In the data rows, the value 50 means zero.
Here are some numbered points:
tensor([45, 57, 53, 54, 54, 62, 43, 58, 50, 37, 45, 48, 44, 55, 54, 47]) 0
tensor([51, 51, 45, 49, 49, 46, 48, 53, 51, 47, 49, 49, 53, 50, 49, 53]) 1
tensor([44, 68, 53, 43, 48, 63, 63, 46, 55, 62, 47, 35, 45, 52, 59, 39]) 2
tensor([37, 56, 41, 52, 53, 54, 67, 52, 57, 61, 54, 31, 37, 48, 61, 43]) 3
tensor([54, 37, 38, 49, 39, 34, 44, 49, 62, 52, 59, 58, 54, 44, 55, 67]) 4
tensor([56, 56, 44, 53, 59, 42, 54, 51, 55, 53, 56, 47, 55, 59, 37, 51]) 5
tensor([48, 55, 51, 48, 50, 54, 38, 52, 41, 42, 47, 58, 58, 54, 35, 49]) 6
tensor([47, 53, 67, 46, 53, 63, 57, 41, 47, 56, 41, 49, 41, 47, 50, 29]) 7
tensor([29, 33, 56, 65, 52, 43, 49, 34, 78, 48, 54, 37, 34, 35, 56, 56]) 8
tensor([42, 59, 39, 55, 60, 65, 41, 63, 40, 39, 44, 51, 48, 60, 37, 48]) 9
tensor([52, 39, 39, 51, 46, 50, 46, 59, 41, 53, 46, 58, 49, 47, 60, 59]) 10
tensor([32, 46, 40, 51, 59, 56, 59, 49, 41, 42, 37, 39, 42, 42, 61, 53]) 11
tensor([51, 56, 46, 45, 53, 65, 31, 61, 32, 41, 44, 70, 53, 58, 35, 44]) 12
tensor([67, 27, 42, 54, 46, 27, 59, 48, 47, 54, 53, 54, 52, 38, 70, 68]) 13
tensor([70, 51, 49, 47, 54, 52, 56, 64, 48, 55, 54, 55, 44, 60, 56, 43]) 14
tensor([69, 60, 69, 34, 38, 45, 44, 43, 56, 59, 58, 67, 72, 53, 28, 36]) 15
tensor([39, 61, 35, 55, 55, 60, 44, 60, 57, 41, 52, 44, 44, 59, 43, 50]) 16
tensor([48, 40, 52, 49, 36, 43, 46, 41, 57, 52, 53, 62, 53, 35, 67, 59]) 17
tensor([69, 48, 31, 55, 61, 22, 60, 56, 56, 59, 62, 49, 65, 70, 21, 59]) 18
tensor([16, 66, 37, 71, 65, 77, 52, 62, 28, 41, 43, 30, 40, 71, 49, 48]) 19
tensor([42, 46, 29, 73, 80, 47, 83, 59, 26, 70, 48, 27, 33, 72, 62, 54]) 20
tensor([70, 61, 77, 33, 34, 47, 48, 40, 85, 66, 67, 66, 62, 38, 52, 34]) 21
tensor([52, 56, 49, 50, 58, 48, 58, 48, 46, 53, 49, 43, 53, 55, 38, 44]) 22
tensor([53, 69, 72, 46, 71, 58, 73, 40, 57, 52, 50, 31, 49, 66, 32, 24]) 23
tensor([59, 47, 45, 50, 51, 44, 50, 57, 49, 50, 55, 55, 50, 52, 52, 53]) 24
tensor([49, 41, 48, 53, 49, 46, 59, 47, 53, 55, 50, 46, 44, 44, 64, 54]) 25
tensor([40, 66, 38, 71, 78, 44, 36, 50, 31, 27, 38, 49, 72, 81,  0, 57]) 26
tensor([60, 38, 56, 48, 43, 31, 50, 42, 59, 47, 49, 51, 58, 37, 54, 60]) 27
tensor([32, 69, 43, 50, 45, 55, 43, 48, 67, 48, 57, 35, 48, 58, 33, 42]) 28
tensor([40, 49, 37, 50, 50, 45, 59, 48, 61, 57, 56, 31, 39, 45, 54, 48]) 29
tensor([47, 63, 54, 53, 62, 54, 56, 44, 46, 45, 50, 39, 53, 62, 34, 39]) 30
tensor([72, 34, 61, 46, 52, 30, 66, 39, 34, 62, 49, 51, 61, 44, 50, 54]) 31
tensor([69, 53, 53, 46, 55, 33, 61, 43, 62, 55, 53, 39, 58, 60, 35, 49]) 32
tensor([39, 47, 40, 53, 46, 63, 47, 60, 46, 49, 48, 48, 43, 49, 57, 56]) 33
tensor([50, 47, 34, 54, 57, 55, 43, 65, 34, 44, 48, 58, 50, 61, 41, 55]) 34
tensor([53, 45, 57, 50, 40, 46, 44, 44, 61, 53, 53, 51, 50, 42, 55, 53]) 35
tensor([56, 53, 58, 44, 49, 45, 67, 43, 69, 69, 63, 40, 43, 50, 63, 40]) 36
tensor([64, 42, 45, 50, 49, 44, 52, 58, 49, 53, 55, 54, 49, 50, 62, 55]) 37
tensor([51, 51, 49, 45, 44, 55, 49, 53, 57, 53, 52, 51, 47, 48, 59, 49]) 38
tensor([58, 36, 62, 37, 40, 54, 60, 46, 30, 69, 46, 79, 51, 34, 88, 47]) 39
tensor([43, 62, 41, 48, 45, 52, 51, 49, 60, 40, 39, 26, 57, 47, 43, 42]) 40
tensor([78, 54, 57, 38, 43, 30, 66, 45, 79, 77, 73, 64, 65, 45, 53, 51]) 41
tensor([47, 50, 47, 59, 60, 50, 54, 49, 40, 43, 44, 46, 49, 55, 43, 52]) 42
tensor([55, 56, 50, 46, 50, 52, 50, 52, 53, 53, 52, 49, 51, 54, 45, 45]) 43
tensor([58, 40, 41, 49, 40, 36, 39, 51, 59, 49, 56, 59, 55, 46, 48, 64]) 44
tensor([54, 65, 52, 49, 51, 57, 32, 51, 54, 43, 56, 61, 57, 56, 25, 42]) 45
tensor([17, 75, 49, 53, 62, 70, 45, 44, 52, 41, 44, 29, 37, 59, 41, 32]) 46
tensor([57, 46, 63, 62, 61, 38, 57, 29, 67, 48, 61, 45, 49, 53, 37, 52]) 47
tensor([62, 53, 56, 45, 48, 51, 45, 53, 56, 51, 55, 54, 53, 53, 47, 48]) 48
tensor([41, 43, 28, 57, 57, 58, 29, 76, 24, 29, 46, 67, 51, 58, 34, 64]) 49
tensor([30, 35, 50, 65, 52, 53, 45, 49, 40, 35, 40, 44, 41, 43, 65, 64]) 50
tensor([35, 60, 43, 51, 51, 63, 50, 57, 35, 47, 43, 38, 51, 59, 48, 50]) 51
tensor([58, 40, 55, 50, 46, 39, 43, 41, 56, 49, 53, 61, 57, 41, 44, 55]) 52
tensor([47, 51, 51, 55, 55, 46, 51, 42, 52, 41, 44, 42, 53, 49, 44, 55]) 53
tensor([52, 51, 39, 50, 41, 74, 35, 77, 35, 39, 42, 61, 43, 59, 56, 51]) 54
tensor([26, 56, 39, 57, 54, 67, 52, 57, 42, 41, 36, 39, 40, 51, 53, 51]) 55
tensor([62, 35, 44, 53, 55, 38, 52, 56, 43, 53, 51, 56, 52, 53, 46, 62]) 56
tensor([63, 58, 48, 47, 50, 52, 44, 70, 44, 49, 52, 56, 51, 63, 41, 45]) 57
tensor([63, 49, 55, 50, 60, 55, 64, 61, 50, 64, 55, 48, 42, 63, 42, 41]) 58
tensor([48, 56, 56, 45, 52, 57, 55, 51, 37, 50, 43, 49, 50, 50, 56, 42]) 59
tensor([43, 61, 54, 45, 55, 60, 50, 43, 46, 50, 46, 45, 47, 50, 43, 36]) 60
tensor([65, 51, 53, 47, 53, 55, 61, 53, 47, 56, 50, 42, 45, 59, 52, 42]) 61
tensor([34, 72, 49, 48, 56, 67, 37, 52, 49, 38, 46, 43, 46, 59, 40, 36]) 62
tensor([46, 42, 41, 63, 72, 45, 64, 50, 20, 42, 36, 42, 48, 53, 47, 56]) 63
tensor([54, 51, 56, 45, 50, 51, 55, 50, 41, 55, 50, 57, 53, 50, 52, 45]) 64
tensor([62, 32, 56, 45, 50, 34, 73, 34, 40, 67, 47, 57, 51, 31, 71, 50]) 65
tensor([41, 39, 55, 57, 47, 49, 35, 48, 57, 41, 49, 56, 47, 42, 41, 55]) 66
tensor([52, 56, 53, 53, 57, 60, 48, 58, 45, 48, 45, 50, 48, 59, 44, 43]) 67
tensor([55, 58, 50, 45, 46, 53, 52, 55, 57, 59, 56, 55, 49, 53, 56, 45]) 68
tensor([59, 55, 47, 43, 53, 50, 51, 54, 49, 55, 53, 51, 54, 58, 41, 44]) 69
tensor([66, 47, 59, 37, 47, 53, 53, 54, 31, 55, 49, 61, 59, 50, 50, 43]) 70
tensor([19, 92, 49, 87, 89, 82, 32, 65, 41, 17, 47, 20, 42, 99,  0, 35]) 71
tensor([43, 45, 57, 46, 43, 54, 34, 40, 49, 39, 45, 57, 55, 42, 49, 51]) 72
tensor([60, 44, 59, 47, 42, 35, 60, 48, 79, 72, 66, 45, 48, 43, 60, 53]) 73
tensor([74, 49, 57, 49, 45, 34, 51, 49, 73, 56, 71, 58, 60, 52, 50, 55]) 74
tensor([43, 51, 52, 55, 47, 57, 28, 58, 56, 33, 52, 61, 47, 52, 42, 52]) 75
tensor([24, 51, 33, 64, 53, 66, 62, 71, 38, 45, 42, 36, 38, 51, 73, 62]) 76
tensor([61, 36, 43, 53, 61, 40, 67, 52, 25, 56, 41, 49, 52, 53, 57, 58]) 77
tensor([47, 53, 46, 56, 60, 43, 54, 46, 53, 44, 47, 34, 53, 62, 30, 52]) 78
tensor([39, 48, 47, 59, 53, 50, 40, 55, 42, 34, 42, 50, 52, 56, 38, 57]) 79
tensor([60, 57, 72, 41, 51, 55, 63, 42, 57, 64, 57, 48, 50, 51, 51, 32]) 80
tensor([65, 50, 60, 36, 49, 52, 58, 50, 34, 56, 50, 60, 61, 49, 48, 40]) 81
tensor([57, 61, 67, 41, 55, 61, 58, 49, 45, 53, 46, 48, 50, 52, 54, 38]) 82
tensor([56, 42, 51, 49, 47, 42, 49, 45, 49, 52, 50, 58, 56, 44, 54, 56]) 83
tensor([57, 62, 57, 42, 53, 55, 55, 50, 48, 53, 49, 47, 52, 54, 45, 38]) 84
tensor([55, 44, 58, 47, 39, 41, 49, 44, 62, 60, 57, 51, 52, 42, 58, 53]) 85
tensor([44, 29, 65, 63, 44, 70,  0, 56,  0, 10,  7, 99, 69, 36, 49, 82]) 86
tensor([64, 38, 57, 45, 49, 51, 49, 62, 27, 51, 47, 75, 55, 47, 62, 51]) 87
tensor([62, 53, 58, 48, 53, 52, 49, 51, 52, 53, 53, 50, 52, 56, 46, 46]) 88
tensor([52, 52, 54, 46, 51, 53, 53, 51, 37, 55, 48, 61, 53, 52, 52, 44]) 89
tensor([47, 69, 54, 48, 56, 55, 42, 50, 43, 39, 51, 46, 61, 65, 22, 41]) 90
tensor([35, 52, 59, 58, 59, 62, 47, 45, 39, 38, 37, 46, 44, 51, 52, 44]) 91
tensor([30, 44, 42, 46, 53, 56, 54, 46, 38, 41, 37, 41, 42, 38, 60, 52]) 92
tensor([54, 45, 47, 49, 55, 40, 66, 43, 42, 58, 46, 38, 47, 50, 62, 54]) 93
tensor([43, 54, 65, 51, 57, 58, 72, 41, 41, 57, 41, 35, 40, 49, 60, 38]) 94
tensor([67, 26, 41, 44, 26, 22, 38, 41, 79, 48, 65, 76, 65, 22, 66, 77]) 95
tensor([51, 44, 42, 53, 47, 39, 56, 54, 54, 52, 52, 45, 46, 46, 62, 58]) 96
tensor([71, 29, 39, 49, 41, 22, 35, 45, 45, 52, 58, 73, 68, 43, 41, 72]) 97
tensor([63, 44, 41, 52, 49, 36, 49, 56, 59, 48, 61, 54, 50, 49, 57, 61]) 98
tensor([59, 44, 26, 61, 71, 39, 64, 62, 45, 57, 51, 43, 47, 63, 40, 60]) 99
tensor([65, 22, 59, 53, 49, 27, 43, 35, 54, 47, 54, 69, 59, 33, 42, 61]) 100
tensor([38, 39, 42, 56, 49, 52, 50, 52, 48, 43, 45, 49, 42, 39, 67, 59]) 101
tensor([47, 57, 51, 56, 59, 60, 41, 65, 37, 37, 42, 52, 47, 61, 43, 48]) 102
tensor([64, 47, 41, 41, 50, 37, 63, 44, 51, 64, 55, 54, 52, 45, 60, 51]) 103
tensor([48, 62, 53, 40, 47, 67, 56, 53, 47, 61, 45, 42, 45, 54, 59, 41]) 104
tensor([44, 49, 40, 49, 45, 57, 38, 60, 53, 45, 52, 56, 48, 50, 46, 54]) 105
tensor([60, 51, 67, 39, 33, 36, 72, 19, 59, 67, 46, 47, 61, 24, 82, 43]) 106
tensor([54, 52, 50, 43, 48, 36, 90, 34, 64, 81, 55, 20, 45, 43, 60, 39]) 107
tensor([54, 33, 51, 54, 44, 39, 52, 48, 57, 51, 53, 52, 48, 43, 60, 65]) 108
tensor([42, 57, 46, 47, 42, 53, 37, 47, 63, 45, 56, 57, 53, 45, 46, 50]) 109
tensor([48, 43, 63, 45, 57, 60, 72, 51, 14, 68, 41, 55, 48, 57, 69, 47]) 110
tensor([49, 56, 44, 44, 50, 65, 26, 64, 34, 40, 45, 74, 51, 59, 32, 44]) 111
tensor([36, 55, 47, 54, 54, 52, 59, 49, 47, 47, 46, 34, 46, 53, 54, 49]) 112
tensor([47, 40, 43, 51, 42, 46, 53, 42, 56, 53, 50, 52, 45, 37, 71, 58]) 113
tensor([34, 46, 34, 53, 47, 48, 62, 59, 44, 52, 46, 36, 42, 44, 75, 62]) 114
tensor([49, 37, 61, 67, 63, 33, 38, 34, 41, 22, 43, 55, 62, 39, 27, 60]) 115
tensor([39, 58, 38, 65, 63, 50, 43, 57, 43, 31, 44, 46, 54, 69, 22, 53]) 116
tensor([35, 60, 57, 47, 46, 78, 16, 55, 52, 47, 49, 69, 38, 51, 59, 41]) 117
tensor([56, 48, 48, 51, 45, 48, 37, 58, 56, 46, 55, 60, 52, 55, 44, 54]) 118
tensor([48, 49, 54, 46, 44, 52, 46, 48, 56, 51, 51, 53, 48, 44, 56, 46]) 119
tensor([44, 50, 54, 45, 46, 54, 53, 43, 45, 53, 47, 46, 48, 43, 59, 48]) 120
tensor([49, 66, 51, 44, 53, 55, 61, 51, 47, 60, 49, 41, 56, 64, 43, 37]) 121
tensor([48, 49, 65, 46, 46, 56, 45, 39, 51, 48, 43, 54, 51, 44, 48, 44]) 122
tensor([48, 57, 49, 50, 50, 63, 46, 60, 49, 55, 51, 49, 40, 64, 49, 43]) 123
tensor([44, 47, 29, 52, 49, 53, 48, 65, 54, 52, 54, 47, 41, 50, 56, 59]) 124
tensor([53, 60, 33, 49, 53, 53, 39, 63, 50, 47, 55, 54, 52, 60, 32, 50]) 125
tensor([58, 53, 61, 39, 52, 57, 49, 57, 24, 57, 44, 69, 58, 52, 51, 40]) 126
tensor([57, 39, 49, 49, 36, 37, 49, 47, 68, 54, 59, 48, 52, 40, 57, 60]) 127
tensor([43, 54, 49, 57, 60, 55, 64, 51, 44, 52, 47, 35, 41, 52, 58, 48]) 128
tensor([60, 69, 55, 40, 52, 59, 47, 53, 57, 52, 53, 49, 55, 60, 37, 36]) 129
tensor([53, 38, 36, 48, 37, 41, 71, 45, 68, 67, 56, 42, 40, 31, 85, 61]) 130
tensor([39, 61, 78, 48, 47, 69, 25, 34, 55, 37, 37, 60, 49, 42, 34, 35]) 131
tensor([49, 50, 60, 48, 54, 52, 65, 47, 65, 58, 58, 33, 38, 51, 65, 41]) 132
tensor([42, 55, 48, 44, 39, 52, 59, 46, 57, 54, 49, 37, 45, 44, 61, 51]) 133
tensor([50, 47, 62, 53, 48, 53, 46, 44, 52, 49, 47, 51, 50, 46, 50, 49]) 134
tensor([46, 44, 52, 53, 53, 45, 59, 45, 56, 51, 49, 40, 50, 45, 54, 54]) 135
tensor([36, 56, 67, 44, 35, 64, 16, 46, 61, 29, 44, 62, 55, 38, 44, 47]) 136
tensor([60, 65, 53, 39, 51, 57, 52, 54, 53, 58, 51, 48, 54, 59, 39, 35]) 137
tensor([58, 46, 40, 61, 66, 47, 50, 63, 34, 44, 45, 52, 54, 65, 37, 61]) 138
tensor([60, 58, 51, 44, 45, 51, 50, 55, 62, 61, 59, 60, 52, 54, 57, 46]) 139
tensor([47, 52, 48, 52, 60, 64, 45, 62, 28, 44, 39, 61, 51, 58, 44, 45]) 140
tensor([48, 55, 52, 54, 58, 57, 44, 61, 39, 39, 44, 51, 50, 58, 45, 48]) 141
tensor([50, 24, 26, 51, 32, 26, 23, 53, 60, 42, 55, 64, 58, 39, 48, 82]) 142
tensor([42, 50, 49, 54, 47, 56, 60, 58, 53, 57, 52, 40, 41, 52, 68, 52]) 143
tensor([42, 60, 46, 51, 53, 62, 45, 55, 50, 45, 50, 44, 45, 58, 45, 44]) 144
tensor([44, 58, 45, 58, 60, 53, 53, 55, 40, 42, 46, 43, 50, 58, 45, 52]) 145
tensor([64, 53, 53, 48, 44, 36, 51, 47, 74, 63, 64, 55, 56, 45, 46, 52]) 146
tensor([52, 34, 31, 63, 57, 47, 47, 68, 42, 40, 50, 58, 41, 51, 63, 72]) 147
tensor([23, 51, 45, 56, 56, 66, 54, 44, 40, 40, 35, 41, 39, 41, 58, 49]) 148
tensor([49, 61, 47, 53, 58, 53, 52, 52, 53, 50, 55, 45, 49, 59, 38, 42]) 149
tensor([44, 51, 49, 55, 53, 54, 47, 51, 54, 46, 49, 48, 46, 53, 43, 49]) 150
tensor([81, 29, 85, 37, 53, 14, 76,  8, 59, 65, 56, 45, 62, 44, 48, 42]) 151
tensor([50, 49, 53, 51, 59, 53, 61, 54, 32, 53, 42, 49, 51, 55, 50, 46]) 152
tensor([52, 30, 51, 50, 42, 63, 20, 58, 26, 32, 33, 86, 52, 39, 60, 64]) 153
tensor([39, 68, 53, 45, 55, 62, 50, 48, 47, 44, 46, 39, 47, 55, 46, 37]) 154
tensor([52, 56, 60, 42, 50, 54, 63, 41, 66, 65, 60, 37, 42, 54, 58, 35]) 155
tensor([31, 71, 57, 29, 40, 62, 58, 30, 80, 65, 65, 41, 39, 35, 57, 20]) 156
tensor([46, 59, 57, 46, 51, 38, 78, 37, 69, 66, 54, 15, 51, 43, 36, 39]) 157
tensor([33, 45, 63, 65, 65, 56, 57, 36, 38, 37, 39, 35, 44, 49, 50, 47]) 158
tensor([54, 49, 36, 52, 53, 41, 54, 50, 55, 57, 55, 48, 51, 52, 39, 52]) 159
tensor([51, 49, 48, 46, 48, 44, 62, 45, 50, 57, 47, 39, 47, 46, 58, 51]) 160
tensor([60, 74, 56, 49, 90, 43, 84, 49, 48, 62, 56, 13, 60, 91, 11, 23]) 161
tensor([49, 46, 35, 49, 44, 46, 38, 57, 47, 45, 52, 56, 52, 47, 50, 62]) 162
tensor([63, 41, 57, 48, 48, 46, 47, 55, 43, 51, 52, 65, 57, 47, 52, 51]) 163
tensor([68, 50, 72, 45, 49, 33, 58, 25, 66, 55, 53, 52, 55, 41, 40, 40]) 164
tensor([32, 49, 40, 61, 68, 58, 57, 46, 13, 40, 26, 50, 48, 55, 47, 47]) 165
tensor([50, 35, 58, 49, 44, 52, 53, 46, 47, 56, 47, 56, 43, 39, 71, 48]) 166
tensor([46, 58, 52, 40, 39, 51, 51, 35, 71, 56, 59, 51, 50, 37, 55, 41]) 167
tensor([35, 49, 46, 63, 54, 49, 44, 47, 58, 36, 49, 40, 44, 52, 41, 59]) 168
tensor([43, 54, 42, 43, 40, 59, 55, 54, 46, 59, 47, 45, 51, 51, 60, 50]) 169
New points follow, each followed by the numbers of its five nearest points above by angle, nearest first.
tensor([44, 64, 77, 63, 56, 62, 37, 33, 61, 30, 48, 53, 54, 48, 33, 41]) 131 134 122 136 45
tensor([59, 34, 52, 50, 43, 34, 42, 45, 45, 46, 44, 60, 61, 37, 57, 63]) 83 27 100 97 52
tensor([46, 71, 25, 54, 57, 55, 19, 70, 41, 30, 53, 64, 67, 71,  3, 56]) 125 6 116 26 45
tensor([50, 49, 36, 56, 54, 49, 58, 64, 53, 57, 56, 46, 39, 55, 55, 56]) 124 99 20 143 96
tensor([61, 49, 55, 43, 51, 36, 59, 43, 30, 57, 45, 57, 64, 43, 45, 49]) 31 81 70 64 65
tensor([66, 46, 71, 59, 60, 38, 59, 30, 75, 52, 64, 50, 45, 51, 44, 51]) 47 164 151 74 146
tensor([43, 46, 52, 54, 48, 58, 31, 54, 36, 36, 38, 67, 54, 48, 48, 57]) 86 153 49 12 111
tensor([39, 52, 55, 55, 52, 60, 44, 49, 46, 39, 43, 48, 46, 51, 56, 51]) 91 0 148 55 50
tensor([32, 50, 40, 54, 49, 66, 45, 58, 44, 47, 47, 47, 40, 46, 59, 52]) 33 55 76 148 19
tensor([63, 63, 29, 38, 55, 54, 38, 64, 57, 53, 61, 57, 53, 66, 29, 50]) 125 69 57 43 45
tensor([58, 35, 62, 49, 42, 49, 54, 50, 62, 63, 60, 63, 42, 34, 83, 51]) 166 17 85 39 113
tensor([45, 43, 41, 49, 48, 47, 44, 54, 45, 42, 46, 54, 53, 42, 52, 59]) 162 142 10 153 147
tensor([60, 46, 43, 46, 49, 39, 62, 45, 52, 64, 55, 51, 50, 43, 60, 52]) 103 65 130 13 160
tensor([21, 77, 45, 55, 57, 70, 44, 50, 66, 42, 50, 22, 37, 63, 44, 36]) 46 144 28 62 154
tensor([55, 38, 47, 53, 57, 45, 62, 50, 30, 55, 37, 48, 48, 52, 61, 56]) 77 63 93 110 152
tensor([62, 42, 42, 53, 59, 46, 62, 58, 45, 61, 54, 51, 46, 59, 52, 54]) 99 77 56 20 58
tensor([33, 74, 57, 59, 81, 59, 63, 32, 32, 47, 40, 26, 54, 72, 16, 21]) 30 22 161 23 60
tensor([57, 57, 45, 44, 55, 51, 52, 57, 46, 59, 53, 51, 51, 64, 41, 40]) 69 137 43 121 57
tensor([68, 55, 54, 41, 45, 39, 59, 48, 70, 69, 62, 62, 58, 47, 56, 49]) 41 146 74 139 21
tensor([56, 45, 59, 48, 53, 42, 56, 45, 42, 54, 45, 48, 55, 44, 53, 50]) 31 65 151 93 77
tensor([61, 51, 45, 49, 36, 50, 21, 66, 67, 39, 66, 68, 53, 58, 37, 60]) 118 75 105 44 109
tensor([60, 66, 51, 42, 43, 60, 23, 61, 58, 46, 58, 72, 61, 56, 27, 40]) 45 111 118 6 12
tensor([57, 53, 47, 48, 50, 49, 49, 58, 51, 51, 53, 51, 50, 55, 47, 47]) 57 69 14 43 125
tensor([41, 49, 43, 53, 51, 48, 53, 46, 63, 55, 55, 38, 44, 49, 47, 51]) 29 8 3 157 28
tensor([57, 44, 55, 52, 51, 50, 40, 57, 49, 50, 53, 60, 50, 59, 44, 52]) 118 57 163 111 48
tensor([55, 33, 40, 49, 33, 48, 11, 73, 54, 36, 57, 75, 54, 54, 36, 64]) 118 105 162 75 142
tensor([53, 48, 57, 51, 49, 54, 48, 49, 53, 51, 49, 51, 48, 49, 50, 46]) 134 122 7 131 80
tensor([56, 43, 61, 54, 54, 53, 49, 54, 44, 49, 47, 56, 45, 54, 57, 51]) 87 163 110 166 153
tensor([50, 43, 52, 55, 50, 39, 59, 45, 62, 54, 53, 40, 48, 46, 55, 56]) 135 73 25 8 96
tensor([61, 57, 44, 42, 54, 54, 51, 59, 45, 57, 50, 53, 53, 61, 38, 41]) 69 137 57 43 129
tensor([51, 56, 45, 36, 27, 47, 27, 46, 64, 40, 50, 65, 70, 42, 48, 57]) 109 136 72 44 95
tensor([48, 46, 56, 50, 48, 53, 52, 48, 53, 53, 47, 49, 44, 45, 58, 47]) 166 120 119 25 132
tensor([48, 47, 65, 52, 47, 53, 49, 42, 57, 53, 50, 48, 47, 46, 56, 47]) 134 122 119 35 85
tensor([58, 39, 50, 49, 47, 37, 48, 46, 46, 49, 46, 55, 57, 42, 55, 58]) 83 27 13 100 97
tensor([36, 41, 49, 65, 53, 45, 46, 44, 61, 38, 51, 37, 42, 48, 46, 60]) 168 8 53 50 66
tensor([50, 34, 58, 65, 61, 32, 46, 39, 45, 34, 44, 51, 56, 43, 43, 63]) 115 100 53 52 27
tensor([54, 55, 55, 47, 54, 59, 46, 53, 44, 46, 46, 49, 46, 54, 46, 41]) 67 141 102 60 84
tensor([57, 45, 49, 48, 49, 51, 48, 58, 37, 50, 49, 62, 53, 52, 52, 52]) 87 163 126 70 153
tensor([48, 42, 38, 55, 55, 48, 51, 59, 39, 45, 45, 50, 48, 51, 55, 60]) 147 10 63 34 49
tensor([48, 51, 43, 50, 54, 47, 64, 52, 45, 60, 54, 41, 46, 57, 58, 48]) 20 3 93 128 107
tensor([60, 58, 52, 42, 41, 51, 48, 54, 67, 60, 60, 63, 53, 51, 58, 47]) 139 68 21 41 146
tensor([60, 58, 58, 48, 46, 53, 38, 55, 54, 48, 54, 62, 51, 54, 55, 48]) 48 139 118 117 68
tensor([56, 61, 53, 48, 47, 57, 35, 53, 55, 48, 54, 61, 57, 55, 31, 42]) 45 6 129 15 90
tensor([43, 57, 62, 51, 58, 63, 42, 46, 32, 32, 37, 51, 50, 51, 52, 44]) 91 141 0 102 140
tensor([39, 60, 41, 58, 63, 53, 59, 54, 38, 44, 46, 36, 50, 61, 44, 48]) 145 19 42 51 112
tensor([42, 61, 36, 65, 69, 51, 44, 59, 47, 33, 47, 43, 51, 72, 23, 52]) 116 26 71 145 9
tensor([28, 39, 43, 68, 59, 45, 31, 63, 21, 19, 33, 55, 55, 63, 21, 66]) 79 49 116 26 34
tensor([42, 52, 43, 49, 51, 55, 42, 55, 50, 50, 51, 56, 47, 50, 43, 48]) 105 111 9 125 12
tensor([56, 49, 47, 51, 51, 50, 55, 53, 42, 52, 47, 49, 49, 52, 54, 51]) 77 152 110 20 93
tensor([52, 47, 45, 56, 57, 49, 62, 53, 48, 56, 50, 42, 42, 51, 57, 52]) 20 128 93 3 143
tensor([54, 49, 40, 56, 61, 45, 56, 54, 48, 54, 52, 45, 51, 58, 40, 56]) 99 18 5 159 138
tensor([60, 37, 60, 50, 42, 49, 43, 60, 54, 50, 54, 64, 47, 46, 60, 56]) 163 37 87 95 108
tensor([67, 35, 54, 47, 41, 34, 47, 42, 52, 52, 52, 70, 62, 36, 59, 61]) 83 95 100 52 27
tensor([39, 48, 41, 53, 47, 55, 36, 59, 39, 39, 44, 58, 51, 48, 49, 58]) 49 86 153 105 79
tensor([61, 31, 56, 47, 47, 35, 66, 39, 45, 64, 47, 64, 51, 30, 76, 55]) 65 39 166 13 83
tensor([45, 53, 44, 45, 45, 53, 44, 51, 65, 55, 57, 50, 47, 48, 45, 50]) 109 28 167 156 105
tensor([43, 46, 46, 58, 47, 57, 25, 68, 58, 30, 54, 61, 48, 56, 36, 60]) 75 105 118 49 79
tensor([50, 30, 40, 49, 35, 36, 22, 50, 56, 40, 54, 68, 55, 40, 47, 72]) 142 44 162 4 97
tensor([62, 48, 55, 49, 52, 49, 58, 55, 57, 65, 57, 48, 43, 54, 44, 45]) 58 61 36 88 80
tensor([57, 52, 56, 41, 43, 48, 56, 38, 54, 56, 50, 55, 55, 41, 61, 45]) 106 21 167 65 85
tensor([67, 71, 51, 44, 54, 43, 44, 58, 44, 38, 49, 43, 68, 74, 10, 42]) 90 69 26 45 129
tensor([42, 79, 60, 45, 60, 69, 50, 49, 52, 46, 50, 34, 47, 66, 41, 28]) 154 62 60 46 30
tensor([58, 55, 75, 45, 46, 54, 60, 44, 55, 69, 55, 54, 46, 48, 54, 29]) 80 155 7 82 21
tensor([41, 62, 54, 44, 34, 52, 36, 40, 76, 47, 59, 54, 54, 41, 46, 45]) 109 167 136 119 21
tensor([70, 40, 44, 49, 66, 30, 97, 35, 33, 81, 49, 42, 47, 50, 58, 42]) 93 65 103 107 31
tensor([61, 50, 65, 44, 48, 56, 52, 41, 57, 50, 50, 44, 48, 52, 52, 40]) 80 82 155 164 7
tensor([35, 56, 27, 47, 39, 51, 22, 58, 65, 35, 54, 56, 50, 49, 32, 62]) 105 109 75 162 125
tensor([18, 59, 40, 67, 62, 72, 49, 62, 30, 41, 43, 32, 39, 66, 53, 49]) 19 55 51 145 76
tensor([44, 43, 30, 54, 55, 59, 18, 81, 22, 28, 47, 71, 54, 57, 32, 64]) 49 34 111 12 79
tensor([49, 61, 51, 50, 55, 53, 47, 50, 43, 43, 48, 45, 58, 61, 31, 44]) 90 30 26 71 116
tensor([45, 52, 53, 55, 68, 44, 65, 38, 38, 51, 43, 37, 53, 54, 33, 42]) 22 30 161 42 78
tensor([41, 55, 51, 52, 55, 57, 47, 50, 40, 41, 44, 50, 50, 51, 50, 50]) 91 165 141 102 55
tensor([39, 57, 60, 46, 39, 59, 29, 43, 59, 37, 45, 54, 56, 40, 41, 49]) 136 131 72 109 75
tensor([30, 37, 39, 56, 34, 63, 50, 51, 52, 49, 41, 41, 40, 30, 83, 61]) 101 113 114 33 50
tensor([47, 54, 45, 46, 55, 50, 69, 53, 40, 62, 49, 39, 47, 63, 57, 45]) 20 128 121 93 3
tensor([38, 52, 40, 54, 50, 59, 43, 56, 45, 37, 42, 46, 46, 50, 49, 52]) 55 9 79 33 19
tensor([58, 40, 51, 51, 49, 49, 41, 61, 48, 50, 54, 59, 50, 57, 44, 54]) 118 24 163 56 57
tensor([28, 62, 40, 61, 58, 62, 56, 56, 44, 48, 52, 33, 42, 60, 52, 47]) 19 112 55 51 46
tensor([48, 32, 60, 44, 21, 73, 11, 68, 49, 43, 55, 98, 46, 34, 80, 63]) 153 117 17 86 119
tensor([61, 53, 67, 43, 50, 52, 63, 44, 54, 65, 57, 49, 50, 53, 48, 33]) 80 155 36 84 82
